(in the rows, 128 means zero)
One turn moves every row onto another: examples first, then more rows asked:
minen: [158 114 140 145  90 133 124 101 130 129 113 144 104 150 143 138 131 125
 126 146 103  79 129 165 106 108 122  88 116 100 117 122 115 152 115 150
 107 121 135 100  96 146 133 139 109]
Vame: [133 137 130 158  92 124 105  68 111 132 140 113 129 113 159 132  99 126
 139 143 117  95 118 163 105  79 107 137 117  82 128 151  95 147 105 157
 133 120 116 122 108 148 133 122  88]
Lelor: [130 115 128 154 103 147  86 123 125 153 119  89 136 129 121 108 138 156
 116 156 125 103 122 139 102  87 118 134 149  91 149 158 100 130 112 118
 109 148 135  99 136 134 125 121 104]
nivad: [158 118 132 172 121 121 107 127 118 156 107 138 141 133 137 112 114 149
 122 146 116  92 121 123 118 106 140 140 156  70 122  93 142 139 111 146
 101 132 146 106 120 135 109 113 139]
Nobe: [139 142 114 131 127 133 112 100 121 138 127 132 106 129 135 114 130 143
 138 124 136  92 108 158 147  83 144 125 128  99 142 145  93 152 126 132
  94 172 121  91 111 122 120 142 134]
pamu: [131 145 138 162 112 149 109 109 107 160 117  96 108 137 126 104 134 153
 155 122 111 101 111 155  89  84 104 154 115 111 153 110  85 159 105 153
 116 125 127 112 117 146 131 105 129]
tuzap: [145 158 123 123 103  99  82 109 118 150 136 155 115 116 141 107 117 160
 134 138 119 128  91 156 133 111 111 152 118 113 135 118 128 174 123 142
 106 138 129 112 136 141 107 132  99]
Noz: [146 125 142 163  96 130 124  92 109 121 138 136 116 143 142 135 114 140
 107 141  90  89 115 164 103 126 117 106 113 103 121 126 113 147 107 154
 107 122 154  83 116 158 145 130  87]
putub: [141 128 118 152 132 122  76  97 124 148 105 109 155 118 131 112 137 118
 136 179 104  97 120 109 116  94 122 130 161  76 116 116 121 140 107 147
 118 135 141 105  92 123 125  82 109]
vipo: [143 156 122 140 123 130  91  94 124 158 139 146 122 140 135 125 142 160
 123 161 130  91 103 163 113  98  73 136 127  80 164 125  94 141 114 116
 107 143 152 137 113 148 113  79  86]
Bop: [152 162 133 138  97 109  92 105 122 152 149 127 113 137 135 124 111 165
 135 140 117 120 100 148 123  85 101 162 127  91 149 131 120 177 123 131
  91 128 156 112 148 144 100 126  87]
zani: [146 135 112 166 134 141 101  92 106 159 117 120 134 119 133 108 132 153
 100 164 120 103 101 166 126  66 127 110 116  78 137 101 112 182 138 146
  90 124 117 122 102 123 157 119 125]
bik: [142 147 131 138 132 128  92  84  79 170 115 130 130 113 118 133 138 187
 113 165 118 106 121 158 126  71 129 129 129  63 128 116 119 154 116 135
 102 113 149 122  93 140 111  86 106]
dud: [135 147 141 140 151 148 108 133 108 130 131 162 145 127 131 113 130 145
 124 161 106 109 124 145 105  96 128 142 147  72 136  99 136 161 111 153
  93 158 137  96 107 120 135  93  97]
nat: [163 146 129 163 160 130 113  83 101 109 128 136 109 132 126 111 141 160
 113 144 104  96 113 137 113  84 117 131 122  67 128 112 123 159 112 118
 100 129 150 116  85 137 129  75 139]
Tada: [129 129 120 158 109 139  81  67  97 133 137 114 128 137  98 113 143 107
  95 156 102 109 116 166 115 107 124 151 141  74 135 145 107 182 128 150
 112 132 141  98 110 144 116 106 102]
Pul: [169 131 128 121 134 158 112 111  99 122 111 115 116 103 149 127 167 146
 126 125  89 107 136 150 123  92 138 133 121 100 139 131  98 144 111 125
 118 134 131 111 119 142 112 106 109]
voti: [131 144 150 175 119 127  85 113 136 126 143 141 107 125 131 130 152 166
 116 145 100 112 114 149 129  70 110 120 114 106 135 114 112 186 114 128
  86 142 160 140 127 157 129  99 114]
nepo: [153 140 135 155 116 110  98  73 123 137 152 121 122 115 105 100 111 158
 142 155 128 122 117 133 141  68 138 160 143  89 120 118 121 160 148 141
  94 138 126  94 108 145 117  99 128]
fos: [149 136 125 120 112 120 117  83 147 150 120 117 137 106 122 114 114 159
 107 151 112 105  99 143 128  91 120 134 159  84 128 131 148 152 127 170
 114 124 149  80 108 121 111 110  79]
rabaz: [143 146 120 157  80 115 110  68 112 139 125 121 117 122 145 126 121 106
 134 157 119  95 104 160 118  92 134 136 124  87 123 119  86 143  94 145
 119 123 109 129 104 126 130 125  77]
kuv: [167 124 137 181 130 118 120 113 131 140 137 136 143 135 157  95 119 132
 144 145 105  59 113 142 121  75 110 139 109 110 133 117 130 150  98 144
 101 144 122 114 119 146 128 118  84]
tufut: [128 126 129 143 120 128 120  86 115 145 120 138 128 142 103 115 127 122
 119 147  94 121 123 152 101  94 143 125 147  79 105 109  82 175 100 168
 100 114 152  97  95 144 127 110 137]
ven: [142 134 125 153 107 129  87 105 142 111 142 147 124 113 132 122 159 140
 111 143 118 119 117 167 136  86 119 114 111  85 134 115 117 173  92 110
  93 137 144 140 133 158 131 110 128]
kiruv: [134 135 119 139 112 112  76  95 144 110 140 136 111 138 119 123 126 156
 149 155  82 125 115 147 105 102  84 123 121  99 142 139 101 160 139 125
  99 155 146  94 112 156 122  85 101]
doraf: [132 128 114 163 110 123  89 117 113 150 124 143 169 113 126 123 120 140
 151 156 112  79 117 170 108  95 123 111 145 120 137 135 107 144 104 143
  97 149 149 114  90 142 146 115  73]
netab: [161 128 120 129  90 138 105  77 129 147 129  99 116 122  93  91 162 146
 152 139 100  87 115 151 142  93 127 123 116 114 145  99 104 148 116 135
 117 133 140  87 100 147 114 107  85]
das: [158 141 131 127 122 116 111  79 112 146 122 137 137 145 107 112 132 145
 131 150 111  96 119 142 136 103 111 139 150  83 130 135 120 154 159 132
  97 142 175  66  89 149 105  97 113]
Bedob: [165 128 123 163 112 102 116 108 132 121 121 128 129 134 166 111 137 134
 144 150 104  56 102 133 124  90 128 138 134 118 115 125 134 155  96 143
 109 131 120 126 112 129 128 136 105]
mol: [120 155 113 129 104 133 106  87 109 132 121 112  99 103 135 112 132 188
 130 143 115  75  88 136 131  98 127 111 125  86 144 100 123 128 104 129
 117 142 138 112 100 115 137 119 107]
mifo: [159 124 120 159 108 118 102  99 116 102 116 140 144 116 130 115 109 139
 129 142  98 113 120 137 143 112 128 157 125 103 149 131 111 147 144 158
 115 130 126  84 110 125 125  88 144]
lipo: [117 137 137 119 122 129  89 103 110 138 138 119 119 149 128  90 132 162
  95 142 100  88 122 150 100 100 116 113 125  90 125 122  78 163  89 151
 109 175 150 101 108 131 119 123  94]
tofoz: [159 135 118 126 140 118 110  80 122 133 122 129 149 148 119 124 143 132
 111 134  96  76 118 193 124  81 124 133 124  71 145  89 111 142  97 145
 113 132 154 120  86 145 124  83 118]
vabi: [131 155 113 141 119 131  92  95 123 163 121 139 105 128 135 126 159 133
 126 172 121  96  85 175 139  99  82 117 113  73 159 117 123 138 114 124
 113 129 147 124 122 155 124  99  92]
Fuzez: [133 134 133 114 118 100 109  94 151 115 126 137 123 118 119 107 147 136
 158 154  87 126 108 149 104 114  88 126 120 106 158 136 122 170 125 124
 110 138 142 100 113 143 122 102 103]
fopa: [147 136 123 147 116 117 111  70 104 165 119 119 121 164 117  94 117 137
 114 168 122  88 114 145 110  91 102 138 127  72 111 113 103 157 116 163
 138 112 120 110 103 125 115 120 138]
pes: [130 121 127 142 102 131 116  76 134 143 135 132 117 165 123 125 118 160
 130 141 143  98 110 152 123  92 115 142 111  57 130 117 132 165 114 177
 107 130 134  86 116 165 139 101 136]
Tesu: [148 115 112 139  98 128 109 116 116 154 110 153 141 101 130 126 129 134
 164 167  91  80 119 156 108 116 132 116 145  96 129 123 102 136 113 153
  97 142 132 120 101 134 138 114  75]
Naki: [135 148 124 160 102 151  85 121 125 128 132 112 108 132 143 105 125 140
 143 128 101  79 112 128 137  96 111 137 127  84 130  99 111 141  88 166
 105 165 162  83 123 153 112  92 111]
fuf: [125 132 118 149 116 114  86 103 109 138  88 122 156 135 130  94 133 159
 119 151 118  85 113 130 102  70 113 159 129 109 141 109 151 153 123 134
 124 125 136 129  99 149 121  83 106]

mol goes to Naki
fopa goes to nat
Now find these:
rabaz goes to voti
zani goes to dud
Noz goes to vabi

One turn moves every row onto another: examples first, then more rows asked:
lovo: [123 104 140 108 136 131 106 116 132 128 150 113 123 106 123 101 138 126]
lesu: [137 107 146 134 143 139 121 101 119 140 162 130 129 128 140 123 135 129]
Gon: [124 108 139 118 134 136 104 116 130 127 154 110 126 109 121  97 132 130]
vozo: [143 150 122 120 114 115 129 160 151 140 116 118 138 138 127 128 152 137]
tolad: [117 118 129 109 116 145 122 119 111 110  98 125 162 145 128  90 134 139]
Moza: [134  99 143 129 148 137 125 103 123 139 160 130 124 127 139 125 142 124]
dod: [138 150 110 143 142 140 134 102 161 126 123 113 150 128 149 131 140 139]
Vik: [108 125 117 122 118 148 128 112  96 107 108 129 151 139 130 103 134 136]
suf: [145 152 113 152 133 128 135 112 151 120 124  99 148 129 138 131 137 128]
Zam: [123 124 146 140 148 149 138 135 174 101  95 129 140 150 122 118 137 131]
betop: [128 130 139 140 148 131 118 137 173 136 102 124 152 138 134 132 166 117]
bedev: [138 155 116 128 121 125 135 150 143 141 118 123 126 145 120 141 155 130]
Rese: [110 142 131 137 134 127 127 145 165  99 122 103 135 119 148 104 145 149]
tib: [122 134 125 157 148 129 126 128 157 130 110 133 143 130 139 149 160 114]
fon: [140 164 155 125 113 124 131 117 141 115 118 129 134 134 157 140 147 137]
bet: [133 146 122 136 114 112 139 157 140 125 117 135 122 141 126 146 145 131]
zuv: [133  75 130 119 137 134 142 144 132 131 104 115 115 127 125 121 130 135]
Vor: [122 108 137 134 127 140 141 123 104 116 114 137 165 160 153 103 140 143]
Tetik: [135  92 124 109 129 127 134 142 122 140 120 108 124 102 148 117 136 148]
feso: [119 146 143 142 126 123 130 152 154  98 123  95 128 131 141 109 149 138]
Lesiz: [119 120 123 120 121 156 131 116  93 104 109 136 148 137 131 101 134 142]
vuga: [129 105 164 114 124 131 109 105 126 118 138 145 120 126 121 118 123 125]
fel: [116 117 131 127 134 154 137 127 103 124 120 119 159 160 147  94 154 143]
gib: [117 141 145 131 124 114 111 138 160 117 100 140 142 112 146 138 155 124]
tuzi: [127 114 128 111 121 151 126 124 107 107 104 126 161 138 129  85 135 146]
kub: [132  87 165 129 144 132 119 126 141 127 147 123 129 142 124 100 134 130]
labe: [122  96 100 126 141 152 136 120 126 121 125 141 114 117 119 132 130 142]
val: [130 104 137 132 129 149 141 126 102 110 112 139 161 155 144  98 137 147]
raf: [136  81 161 124 148 128 120 123 145 129 146 126 131 138 129 105 139 126]
kun: [112 144 130 134 138 139 128 148 160 102 122 107 143 108 152 104 144 151]
luz: [127 115 129 124 134 162 138 125  99 121 120 124 156 151 144  94 149 148]
Vem: [136  90 135 116 129 128 136 134 130 124 129 159 132 120 158 126 132 162]
zezad: [105 150 134 129 133 129 109 143 154 122 111 121 132 109 140 132 168 123]
karim: [119 102 132 101 143 158 132 146 132 135 136 128 113 128 139 110 161 157]
gopi: [149  97 125 105 135 144 139 116 119 156 112 122 120 120 138 136 138 136]
varop: [123 156 160 118 126 146 133 121 147 106 107 151 132 129 155 138 143 143]
Ruzo: [146  90 128  91 134 148 123 124 152 135 108 138 136 130 118 110 134 148]
kisit: [129  95 150 101 126 138 140 137 116 134 106 133 102 126 138 134 141 139]
dogup: [138 150 115 142 148 153 137 104 153 127 119 122 155 122 148 135 138 135]
zunon: [138 140 153 136 130 135 135 125 163 106 100 117 130 163 118 129 143 121]
keku: [123 129 147 138 143 140 137 127 175 102  98 126 130 161 125 123 141 131]
godus: [127  99 158 111 127 124 111 107 127 116 138 145 119 117 125 121 128 122]
tubem: [145 136 120 134 115 106 135 158 155 129 110 129 139 144 124 135 139 133]
foler: [126 162 154 118 121 135 130 111 151 109 111 144 128 134 156 138 147 143]

godus goes to Moza
keku goes to foler
suf goes to feso
Now find these:
val goes to Lesiz
Gon goes to kub
betop goes to gib
zuv goes to kisit
Ruzo goes to Vem
bet goes to bedev
tolad goes to Vor
varop goes to dogup

